(in the rows, 128 means zero)
One hidden turn or mirror swaps the rows below in pairs. Which row is each named row swapped with?
The rows were stretched afterwards, more along some directions than others.
Bitas: [117  70 122  95 160 107 123 137 156 152 129 106 148 133 147 158 129 122
 145 122 138 109 106 105 128 107 142 145]
Pef: [106  94 117 112 158 126 132 145 127 137 153 121 144 136 133 147 116 137
 140 117 132 128 134 107 124 122 140 129]
Navi: [120  91 103 102 163 129 129 135 156 131 161 104 144 125 128 155 121 146
 134 119 137 111 127 107 132 108 126 142]
kape: [116  64 125  92 168 117 134 142 154 132 158 121 142 132 137 137 121 150
 128 106 152 128 124  86 140 120 152 127]
Levu: [107  83 110 102 169 123 119 100 146 113 132 123 157 110 128 140 128 128
 124 117 141 110 132 101 137 106 135 154]
Gefo: [141  85 145  98 157 107 131 125 151 142 138 127 145 116 129 124 135 118
 140 119 148 142 132  93 138 105 150 148]
fadu: [104  85 141  94 163 133 121 134 156 135 143 113 137 117 131 126 130 132
 137 126 145 115 131  94 135 118 153 168]
nubob: [107  82 121  95 148 118 141 115 145 138 150 116 145 117 139 148 124 137
 123 127 152 124 133 112 136 122 138 150]
todes: [137  92 111  93 151 128 128 120 155 136 152 102 155 139 137 129 125 148
 139 112 104 119 130 113 149  98 160 146]
Lem: [113  85 131  89 178 125 133 136 163 128 138 121 123 129 121 135 112 117
 143 104 134 135 130 106 127 116 148 146]
Bafa: [113 110 129 107 137 114 138 131 136 151 146 112 133 141 158 153 107 136
 133  98 130 137 125 116 130 131 145 133]
lod: [151  75 121 106 153 128 120 109 158 123 153 123 157 126 120 132 124 116
 142 118 122 121 138  97 157  94 150 150]
Kefal: [102  91 121  92 142 124 132 126 138 153 136 113 147 115 134 137 131 150
 123 143 128  94 127 122 140 109 160 138]
dus: [ 96  96 150  98 168 115 126 127 139 136 126 135 121 100 130 126 130 126
 133 121 159 132 135  95 126 128 153 151]
Kag: [134  65 113  84 176 123 137 116 159 128 153 122 154 111 120 142 120 127
 136 126 146 125 129 100 130 104 147 146]
gibof: [122  69 119 110 179 119 121 115 152 111 161 141 143 112 115 122 126 129
 136 116 156 133 134  91 147 105 141 167]
Veriv: [102 100 122  92 143 117 134 130 141 164 127 110 136 123 135 137 126 140
 132 134 134 101 126 124 130 113 171 134]
kizad: [137  83 112  94 153 102 131 117 145 126 143 119 141 111 123 121 123 125
 157 109 121 138 120 103 140  98 151 162]
melo: [112  93 110 116 164 111 141 116 151 120 125 130 137 122 154 144 115 115
 164 106 138 139 129 103 123 126 141 162]
ketuv: [111  76 136 111 157 135 111 127 148 116 163 138 148 120 128 143 125 136
 127 105 151 128 133 100 141 110 128 149]
nasin: [130  66 119 100 177 135 137 125 174 119 157 132 151 116 134 131 118 146
 146 124 154 127 142  96 145 114 151 158]
Kofin: [120  91 129 100 152 123 135 134 136 130 150 118 134 139 145 134 109 142
 139  82 129 157 124  91 125 130 120 142]
mov: [128 119 119 105 141 105 137 136 131 148 125 116 143 126 132 140 117 129
 148 118 108 127 129 126 125 106 149 156]
suzu: [109 101 110  93 143 127 126 137 138 139 151 102 138 123 143 150 126 149
 132 120 112 120 125 123 133 102 135 139]
Tubi: [108  74 121  95 172 117 131 126 161 125 161 114 146 134 149 148 110 141
 130 108 146 127 128  89 144 131 141 136]
Tuko: [130  96 120 102 184 116 127 123 146 120 125 125 152 116 135 162 115 111
 134 116 126 136 139 107 130 111 140 152]
nisin: [111  83 134  94 157 123 142 140 170 138 142 117 130 126 152 152 124 135
 154 113 137 131 125 106 119 130 150 129]
mege: [129 109 128 100 142 111 136 119 153 143 132  88 145 130 147 147 125 141
 144 109 119 125 130 107 131 121 139 131]
tebet: [101  99 127  96 170 118 135 149 136 141 136 122 130 117 132 158 125 134
 130 125 151 122 128 103 116 118 131 131]
Bir: [119  82 114  89 148 123 125 109 146 140 154 112 164 125 147 150 119 141
 121 130 139 113 128 126 135 103 135 160]
Nem: [123 105 100 110 150 111 132 130 141 136 126 111 149 150 146 147 107 132
 150 107 115 133 116 123 123 109 118 145]
fomob: [135  81 110 105 156 123 130 110 151 120 151 121 159 128 125 103 114 136
 141 108 122 132 136  94 145 105 153 181]
los: [115  92 106 100 149 112 138 117 142 125 125 125 153 122 140 144 123 116
 147 122 127 140 125 114 129  93 132 168]
lata: [131  93 120 106 178 107 138 118 152 130 143 129 146 125 122 129 115 130
 140 125 132 118 135 101 145 112 158 147]
putif: [111  77 121  99 161 109 140 138 156 160 125 126 149 128 146 162 125 134
 131 124 143 111 115 117 136 107 153 137]
Kimuv: [123  97 136 112 167 125 132 123 156 125 143 124 132 121 130 128 120 146
 130 112 150 127 141  93 142 137 135 145]
kozi: [127  95 125 101 164 113 120 114 139 132 131 110 152 122 122 119 133 125
 134 125 120 138 131  94 144 101 146 167]
dib: [102  81 138 104 168 119 127 131 154 129 133 133 134 110 135 134 140 137
 139 122 147 128 124  92 138 109 129 165]
sesil: [113  73 114 104 172 115 126 131 173 141 135 123 149 130 131 136 130 143
 141 130 131  98 124 106 147 104 156 144]
nepun: [115  66 111  90 155 128 124 136 164 118 150 118 137 114 117 135 119 127
 129 107 152 126 123  92 145 104 133 138]
Mosid: [121 110 126  99 153 116 132 147 157 138 127 109 126 136 131 149 121 124
 152 112 122 137 135 122 130 113 138 141]
sovob: [114  89 141  92 158 101 120 127 140 150 127 110 130 114 130 132 141 103
 140 125 133 114 119  94 135 111 161 147]
bura: [115  99 144  86 147 121 127 141 144 131 143 111 125 130 143 154 134 133
 146 111 144 127 129 104 136 112 135 122]
nizek: [ 96  60 132 109 186 113 126 140 156 126 136 157 137 102 134 138 122 130
 129 112 173 128 123  91 132 124 143 151]
besaz: [100  74 158  84 173 116 107 133 159 141 133 125 137  97 134 131 139 112
 123 127 162 110 127  82 136 107 160 158]
dedor: [125  97 133 108 158 121 131 135 145 117 145 124 140 140 143 150 117 148
 148 104 128 153 127 106 125 122 101 139]
tapov: [ 98  91 145 101 173 103 126 127 137 139 117 142 129  96 139 130 126 118
 125 121 156 130 128  97 134 127 158 150]
tebit: [109 106 125 105 156 129 125 127 142 118 140 102 134 132 129 143 123 131
 141 112 126 126 132  92 131 122 124 152]
Deza: [116  85 143  86 154 108 135 140 155 145 136 122 136 126 149 154 137 123
 144 123 132 139 119 105 129 101 144 129]
nol: [122  97 118 102 154 118 144 132 143 144 140 123 131 125 133 121 105 120
 152 102 131 136 124 118 112 123 152 163]
Dibof: [122 108 115  94 139 131 135 112 145 129 136 115 147 125 139 132 111 120
 140 111 137 131 138 123 129 106 137 167]
kot: [124  78 105  88 133 122 134 137 142 140 138 106 155 118 112 127 131 135
 135 128 140 114 121 110 131  91 142 150]
Gur: [118  70 117 103 173 109 132 136 157 114 146 123 142 136 134 148 118 139
 146 100 131 160 129  90 138 118 119 136]
Vefi: [122  91 109 111 148 110 143 121 142 124 127 122 137 104 123 143 123 114
 157 116 136 139 134  97 124 116 140 158]
basu: [140  93 122 109 173 109 124 138 148 125 136 125 145 112 119 150 114 112
 146 101 130 131 127 100 127 112 143 156]
sez: [120  77 122  99 162 114 115 117 138 125 130 126 149 114 133 122 124 133
 141 106 134 140 126  89 137 114 137 159]
Getak: [114  77 114  97 178 129 130 125 148 104 148 129 146 115 133 137 116 140
 126  98 151 145 133  92 137 117 132 155]
puf: [105  91 140  93 154 107 120 121 155 134 138 120 134 112 144 134 132 140
 127 102 138 128 121 104 141 117 147 131]
nelef: [113  85 142  89 175 100 109 124 148 122 133 118 136 113 140 142 135 120
 137 115 147 132 120  91 138 110 131 155]
Vameg: [103  86 131 102 158 111 135 135 147 152 143 122 138 131 161 153 117 139
 131 115 159 124 126 110 140 128 160 142]
lufo: [ 99  78 112 101 180 125 134 130 166 132 140 126 136 123 145 174 122 149
 135 118 167 101 128 105 144 125 131 142]
lovi: [120  83 120 108 151 115 123 117 137 120 157 123 151 124 141 126 110 130
 144 101 122 132 127  95 145 120 147 168]
bag: [128  74 102 106 158 119 127 123 147 142 146 114 159 142 131 135 118 122
 146 115 105 130 124 107 133  97 144 149]
favup: [125  67 116  95 165 118 130 145 158 137 137 131 143 110 128 124 117 125
 151 112 144 119 119 101 135 107 173 154]
bapep: [121  90 117 103 175 115 145 134 152 120 146 113 129 144 135 155 122 145
 158 115 139 127 132 101 131 126 129 131]
nuka: [114  99 125 110 141 118 132 119 122 129 133 116 144 102 140 137 119 125
 137  99 141 137 127 101 115 125 129 157]
fiz: [111  90 106 106 163 124 137 119 140 128 154 118 130 146 138 149 118 139
 147 114 126 121 132 116 142 107 138 141]
seku: [116  92 112 106 142 126 129 140 133 149 135 112 138 121 122 129 118 139
 129 116 134  97 120 112 131 120 154 138]
lutef: [105  88 112 100 174 114 112 134 175 125 130 108 140 140 128 146 123 124
 134 106 143 112 121  98 147 104 137 133]
radol: [124  76 117  89 149 125 129 117 157 143 150 110 158 133 145 137 120 165
 130 117 130 130 132 109 143 116 140 136]
zoto: [106  82 117  96 155 114 135 147 130 134 148 133 134 103 111 120 114 135
 132 113 143 118 115 106 127 112 155 147]
mafe: [112  82 122  89 142 117 132 140 131 156 148 109 150 125 134 141 126 149
 117 121 135 132 117 115 134 109 151 131]
rotak: [122  64 113  84 176 116 121 143 172 141 145 113 145 124 105 133 126 123
 132 124 142 102 115 103 139  97 169 134]
dit: [106  80 122  96 143 115 126 119 148 140 145 121 156 117 151 152 125 145
 123 128 152 108 133 114 149 105 151 156]
dob: [125  87 134  92 147 114 140 139 159 165 135 109 130 111 131 145 132 110
 149 125 130 120 124 101 119 114 171 124]
solor: [114 109 120 108 158 106 133 148 146 135 131 114 136 136 129 129 107 126
 151 101 118 147 131 108 127 125 148 142]
Legas: [119  76 136 108 164 115 130 112 163 122 150 127 146 123 157 146 123 141
 142 113 155 148 131  98 136 124 112 172]
Libu: [108  93 118 103 165 134 128 144 137 142 140 119 133 129 132 163 127 118
 138 128 145 116 134 116 119 111 134 134]
Lutan: [137 102  98 106 140 125 142 112 143 124 149  96 155 166 145 143 108 161
 150  98  98 137 134 108 144 114 116 147]
reves: [110  85 143  97 168 125 122 135 163 144 140 132 127 107 136 140 128 131
 143 109 147 110 124 102 138 121 151 161]

Pef is swapped with solor
kot is swapped with Gefo
dus is swapped with Veriv
lod is swapped with nepun

